0: [100 201 165 143 107 129 120  95 199 101  49 150  97 105 117 131 163 103 193 140  97 140 145  79]
1: [137  80 115 104 139 101 129 177  77 157 177 116 155 146 150 119 137 170  81  98 203 141 118 181]
2: [133 109 128  80 102 163 112 171  96 104 145 121 152 136 114 130  63 133  85 104 145 125 105 167]
3: [ 91 125  92 143  81 113 105 115 123 108 125 116 124 122 141 137  79  92 102 162 111 106 176 135]
4: [137 151 139 131 180 138 145 163 145 111 161 121 124 136 101 151 157 102  88  89  99 100 117 114]
5: [143 109 133 167 162 171 175 149 129 149 172 132 133 124 113 115 150 128  94 103  99  72 108 146]
6: [119 129 140 191 159  97 188 129 114 161 130 124 152 131 156  51 174 139 151 134 138 161  90 119]
7: [111 193 118 114  54 154  99  99 232  91 102 142 129  97 146 163  70 112 145 130  96 106 154  67]
8: [139  95  88  85 120 105 107 157  95 149 201 120 169 129 132  93  88 155 115 115 196 130  99 170]
9: [113  75 114 171 136  88 118 127  53 171 104 150 179 125 130 115 141 142 201 151 109 174 172 141]
10: [139 125 134 150 182 123 158 109 123 145 123 131 119 128 139 109 198 118 135 106 133 118  76 114]
11: [115 155  60  87  48  95  98  85 151  96  99 102 120  80 129 130  40 118 144 158 125 170 174 114]
12: [152  93 115 114 138 160  95 103  80 153 161 120 101 142 115 146 129 127 117 103 141 141 122 178]
13: [137 148 109  52  83 142  90 112 145 138 143 125 101 140 132 133  89 164 114 139 126  99 111 138]
14: [142  90 111 137 107 138 113 108 112 152 117 141 132 114 140 143 130 119 125 125 130 135 190 152]
15: [121 136 109 144 130 118 109  73 101 108 112 133 119 121 120 127 158 102 180 136 107 142 145 135]
16: [134 187 163 181 156 128 157 137 181 130  78 128 114 102 143 138 198  97 165  97  51  98 170  60]
17: [144 129  94  49  39 124  34 101 153 137 114  74 105 137 170 202  78 197 128 151 147 132 134 146]
18: [136 158  99  45  57 147  45 100 177  98 163 102 106 126 169 172  29 187  86 147 196  95  90 170]
19: [109 109  92  77  76 111 101 106 124 101 189  98 176 155 133 124  22 172  81 152 227 115  91 203]
20: [124  91 131 148 113 156 121 184  82 135 103 159 146 128 132 175 112 134 111 138 113 113 195 130]
21: [129 160 150  93 117 129 124 118 188 106 132 119 108 142 132 111 126 129 121 127 151  94  72  97]
22: [138 154 155 133 135 156 120 144 183 133  70 117  91  89 168 150 160 155 159 133 125 106 115 100]
23: [129  95 135 210 170 137 146 189  79 158  91 155 147 129 116 133 198 108 149 121 125 165 160 145]
24: [123 140 155 138 174 139 155 136 100 131 144 132 146 142 114 109 147 124 119 112 137 131 113 100]
25: [110 214 109  99  44 127 107  56 226  82  86 124 116  83 120 126  53  97 144 156 125 145 135  74]
26: [103 111 114 185 118 127 151 100  70  99 126 143 105  92  98 126 149  63 156 110  78 144 188 121]
27: [133  94 116 128 139  91 108 134 106 147 165 141 152 159 144 120 145 144 135 133 128 136 185 142]
28: [137 164 135 152 151 145 136  85 163 176  90 126  94 109 127 125 180 137 152 119  32 112 162  89]
29: [127 109 120 130 122 126 114 127 114 141 110 140 147 140 127 128 125 132 154 141 139 153 152 113]
30: [141 129 109 136 118 115 131 115  80 130 141 130 155 122  96 148  86 110 119 147 152 145 197 146]
31: [146 120 153 136 126 142 143 145 135 138  77 103  75  84 169 126 122 118 150 112 100 109 109 102]
32: [123 116 115 169 131 127 109 117 111 135 108 128 136 102 173 133 126 117 167 149  78 137 157 118]
33: [109 127 152 100 123 106 209  99 123  85 136 126 131 107 120  71 140 121 104 127 142 148  63 143]
34: [125 131 147 175 190 130 162 118 127 141 123 137 109 129 107 116 172 114 146 128 121 134 120 119]
35: [127 116 124 142 164 133 143 134  78 135 141 144 132 146  93 108 173 112 126 123 133 136 113 148]
36: [ 89 149 130 146 134 106 123  88 131 115 127 130 106 109 152 107 174 108 150 143  80 119 133 106]
37: [ 93 151 125 116 113 107 137  83 119  95 142 136 132 124 128 111  85  55 127 138 108 118 134 128]
38: [121 143  76  27  64 134  83 141 101  77 193  86 154 142 149 143  14 161  88 147 255 168  74 192]
39: [148 125 109 163 162 153 130 161  94 122 138 134 140 162 112 124 138 122 124 115 122 117 129 121]
40: [129  78 153 255 196 112 192 174  50 159  64 128 115 115 114  97 200 103 189 125  95 178 182 121]
41: [104 103 202 244 187 150 191 194 167 139  57 152 102 123 142 101 247 113 169 113  54  57 133  57]
42: [114 164 129  71 113 152 125 132 176 100 113 111 122 133 119 151 115 146  79 129 136 117  94 112]
43: [157  92 167 246 157 109 171 152  73 162 105 129 114 116 135 114 182 108 144 121 115 145 161 124]
44: [112 177 134 136 141  84 166  77 212 101 113 145 137 103 131  78 133  83 149 117 153 159 100  91]
45: [128 167  79  62  58 146  35  80 113 125 123 140 145 146  92 169  55 150 143 167 148 145 211 154]
46: [139 126 138 164 132 116 155 172 106 139 115 102 137 128 109 108 126 159 123 127 166 178 132 134]
47: [131 123 151  89 105 136 128 139 162 134 164  98 106 135 133 145 131 214 118 154 132  81  99 161]
48: [105 124 119 141 175 128 136 133 114 125 156 120 155 155  98 149 154 121 109  87 136 148 118 157]

[137  86 113 132  87 169  66 146 152 156 113 161 155 140 131 193 100 158 108 164 115 101 214 141] -> 20
[107 179 114  96  83 119 117 111 202 114 138 139 116 126 108 162 100 130 126 134 138 127 137 122] -> 42
[143 112 124 136 145 145  97 140  91 163 154 133 150 147 133 133 145 171 122 132 132 136 164 179] -> 27
[127 111 122 143 138 118 137 109  86 137 107 146 115 119 106 119 152 100 134 102 120 133 146 144] -> 35
[102 155 119  65  88 179  36 158 166 116 160 118 128 192 138 185  70 176  93 164 121  73 108 122] -> 13
[114 108 139  82 104  97 140 134 127 114 128 106 110 119 127 119 131 109 104 109 155 117  96 118] -> 21
[141 113 143 174 155 155 167 162  85 153 151 123 111 150 123 111 150 117 109 108  95 133 133 135] -> 39
[131 176 115 107 145 133 149  92 159  77 156 116 142 121 120 111 101  80  96  98 125 113 127 114] -> 37
[151 156 113 134 118 125 160 142 123 108 132  99 130  94 137 114 120 152 123 118 173 183  66 127] -> 46
[130 130 124 112 119 158 119 155 161 138 132 127 154 146 112 163 130 171  89 117 159 107 114 144] -> 42
[125  82 118 135  99 140 118 158  57 121 158 129 160 145 121 144  76  96 111 138 132 138 176 154] -> 30
[115 186 125 101  88  96 125 103 177 111 119 103 114 115 127 105  91 141 150 156 119 135 103 108] -> 21
[135 163 158 163 131 103 125 140 136 138  97 150 173 135 128 128 135 113 171 138 113 141 195  82] -> 29
[145 110 139 227 156 106 199 132  79 152  94 146 130 104 123  77 164  99 165 118 111 163 171  98] -> 43
[125 113 135 150 175  99 139 172  93 138 116 131 151 116 108 108 175 151 149 114 181 208  93 147] -> 46
[150 127 122 138 120 236  90 156  97 152 139 147 130 181 110 210 114 148 100 149  78  74 138 153] -> 20
[151 123 150  85 193 136 144 116 116 157 181 105 109 103 164  74 170 151 130 102 138 121  55 124] -> 10
[134 181 138 135 131 129 107  94 141 101 103 151 115  91 127 106 162 105 184 131  93 116 139  83] -> 36
[141  96 132  78  97 218  59 145 135 151 138 112 102 160  98 203 112 169  94 143  97  55 144 159] -> 13
[114 164 112  21  88 138  73 116 196  55 106 140 130 119 113 189  90 103 105 146 153 123 103 124] -> 42
[131 111 119 117 130 132 122 155  99 130 165 127 137 151 118 131 121 130 102 110 113  98 140 145] -> 39
[136  92 120 195 129 119 178 163  84 110  99 137 115  91 124 109 143  76 156 120 109 186 178 109] -> 26
[142 157 120 102 147 112 159  79 157 121 184 116 132 120  98  86 148 152  90 104 200 130  67 156] -> 33
[142  68 157  89 160 155  94 181 118 138 148  96 117 147 173 149 137 189  90 133 155  95  36 151] -> 47
[117 125 156 189 164 155 148 144 143 139  32 153 119 115  88 142 193  90 180 114  70 145 200  73] -> 16
[110 142 123 107 135  90 163  98 162  82  76 126 111 105 118 139 179 100 168 131 149 171  93 106] -> 44
[150  68 126 152 141 152 133 177  48 150 129 142 115 149  92 148 147 124 125 125 130 151 131 171] -> 35
[135 184  96  31  89 160  42  85 201  99 137 141 127 139 135 171  92 155 113 163 126  80 104 114] -> 13
[114 159 157  90 212 141 178 144 212 115 107 147  83 112 103 126 232 131  88 100 118  97  21 103] -> 10
[119 122 122 106 134 106  88 105 165 137 106 141 148 141 134 153 141 154 147 137 144 138 142 114] -> 29
[144 138 119 152 128 103 128  90  97 150 118 136 131 115 145 106 140 112 153 141 162 174 157 115] -> 29
[122 157 134  84  89 119 150 103 158 127 177  80 112 142 146  77  84 170  91 150 131  95  63 110] -> 21
[102 189  99  58  95  97  93  64 157 106 161 114 142 131 107 117  83 128 110 147 154 152 103 142] -> 13
[137 132 127  87 114 169 109 135 178 112 107 130 116 116 118 162 136 129 112 122 137 102 113 111] -> 42
[117 138 135 116 128  98 165 110 159 126 219 114 142 145 186  75  74 129  93 114 144  92  70 117] -> 21
[ 98 123 140 119 150 105 164 136 128 133 116 116 105 149 130 133 162 111 120 123  99 112  77 110] -> 10
[124  78 162 162 173 122 165 145  98 135 134 141 143 155 109 112 199 116 132 123 139 137  99 129] -> 35
[112 145 111 118 135 105 132  96 133  91 117 122 118 109 165 116 134  98 146 119 152 151 114 131] -> 15
[149 124 149 117 136 149 159 127 137 126 169 106  86 117 159 124 128 131 114 119 125  88  58 112] -> 21
[152 138 100  58  50 166  59 128 129 131 103  82  77 124 192 198  96 165 113 124 126 118 149 168] -> 17
[136 145 151 141 137 128 131 142 107 170 130 132 132 134 104 133 122 154 116 140 113 133 152 123] -> 29
[135  63  81 137  95 137 107 125  33 138 223 120 149 139 105 125  60 160 127 124 183 153 148 237] -> 8
[147 141 125 108 102 112 126 129 104 125 199 115 137 114 163  84  55 191 114 128 175 141 101 151] -> 8
[113 110 134 165 123 106 142 129 117 120 111 137 163 121 130 121 101 114 140 131 151 146 127 126] -> 29
[112 126 150 145 125 117 160  98 165 117 143 118 105 107 129  80 140 135 129 123 113  93  81 111] -> 21
[136 121 156 122 185 116 124 159 129 165 146 127 119 107 126  99 194 165 140  83 151 138 112 151] -> 10
[125 116  69  45  49 126  32 114 108 124 145 113 155 138 142 186  23 117 101 188 146 120 189 168] -> 45
[117 160 144 158 116 130 154  96 154  88  95 141 107  96 132 108 135  95 170 134  68 136 156  84] -> 36
[129 142  64  84  25 134  69  68 104 102 148 111 160 135 108 139  33 152 124 146 164 122 180 168] -> 45
[125 144 134 110  70 121 119  85 178 128  83 153 114  95 139 112 105 126 147 144  75 117 173  70] -> 7
[134 153  97 163 137 138 149 130 116 142 151 135 139 139 157  98 135 142 115 140 130 127 125 126] -> 39
[130 103  88 159 116 120 128 126  68 157 181 134 160 131 148 102  76 135 109 129 161 173 176 173] -> 30
[119 155 159  77 182 144 153 100 178 123 143 129 116 133 127 153 173 103  96 113 122 118  49  93] -> 21
[128 148 132  88  97 112 112 120 155 114 135 107 105 129 142 130  92 172 135 146 148 157 123 123] -> 13
[127 117 158 181 151 139 149 152 168 158 123 138 125 116 146 136 170 115 136 111  97 131 159  83] -> 34
[130 133  98 123  98 140  69 119 149 125 157 124 158 169 106 151  58 170 116 136 133 108 126 177] -> 13
[136  50 181 185 161 194 154 248 103 154 130 131 116 176 134 178 179 147  95 101 104  61 100 140] -> 5
[137 156 138 119 117 148 126 136 146 111 128 125 122 110 115 137 121 144 106 130 113 109 133 131] -> 42
[118 141 115  92  84 140 131 127 136 127 144 112 102  91 124 123  90 177 125 146 168 136 108 163] -> 13
[144  92 103 157 119 116 120 118  61 145 140 151 137 134 106 152  96 112 145 137 153 167 216 161] -> 30
[147 133 155 137 123 142 127  96 181 125 121 121 124 129 135 108 116 135 132 120 108 100  88  94] -> 21
[110 135 148 218 182  89 187 113 115 126 125 160 154 133  97  74 180  75 183 123  97 162 174  83] -> 34
[121 133 123 111 140 137 111 105 152 112 115 145 141 128 113 146 119  98  96 127 112 108 114 117] -> 42
[129 159  95   0  82 123  21 146 169  95 210 115 139 145 106 161  42 208  43 156 227 110  75 169] -> 18
[133 147 160  99 157 149 117 177 149 143 138 121 125 166 108 136 155 148  74 132 130  83  98 108] -> 4
[117 116 123 135 137 101 116  99 112 155 122 131 108 107 117  98 158 129 132 115 138 173 147 137] -> 29
[144 133 158 176 186 122 178 111 126 149  96 109 121 152 150  87 213 141 161 102 128 131  74 131] -> 10
[143  89 127 175 133 140 113 146  96 145  67 128 102 142  87 157 147 106 143 137  99 136 161 123] -> 29
[ 99  92 139 172 105 124 139 137 118 109 136 117 110 113 151 123 128 111 162 122 127 113 149 141] -> 32
[130 119 135 131 152 154 108 149  73 118 120 111 128 147 131 155 125 105 116 116 112 137 142 134] -> 39
[126 155 118 140 112 125 133 131 137 106 134 102 112 127 145 135 132 121 124 107  90 110 117 122] -> 36
[125 144 131 126 125 112 158  98 135 121 131 129 117  87 148  83 120 112 128 116 117 132 123 105] -> 36
[129  81 133 187  95 192  90 171 109 169 101 153 116 143 121 203 145 163 146 142  46  78 206 143] -> 20
[107 133 132  90 122 111 107 139 143 128 123 111 145 113 161 117 116 144 120 145 148 124 122 125] -> 29
[150 165 112  76 127 111 111 135 118 162 153 105 138 132 127 129 112 153 106 144 134 152 132 126] -> 13
[122 104 107 140 107 144  94 117  91 153 166 121 127 161 115 141  95 173 109 152 120 128 123 176] -> 12
[140 167 123 107 112 110 102 109 159 137 147 128 164 153 150 130  82 112 131 132 140 122 144 108] -> 29
[ 95 157 158 101 120 118 176 111 137  84 110 117 111  92 106  60 124 117 129 139 168 150  88 139] -> 33
[139 137 139 151 139 153 144 114 118 124 119 133  90 119 108 114 136 137 143 124  99 113 140 111] -> 34
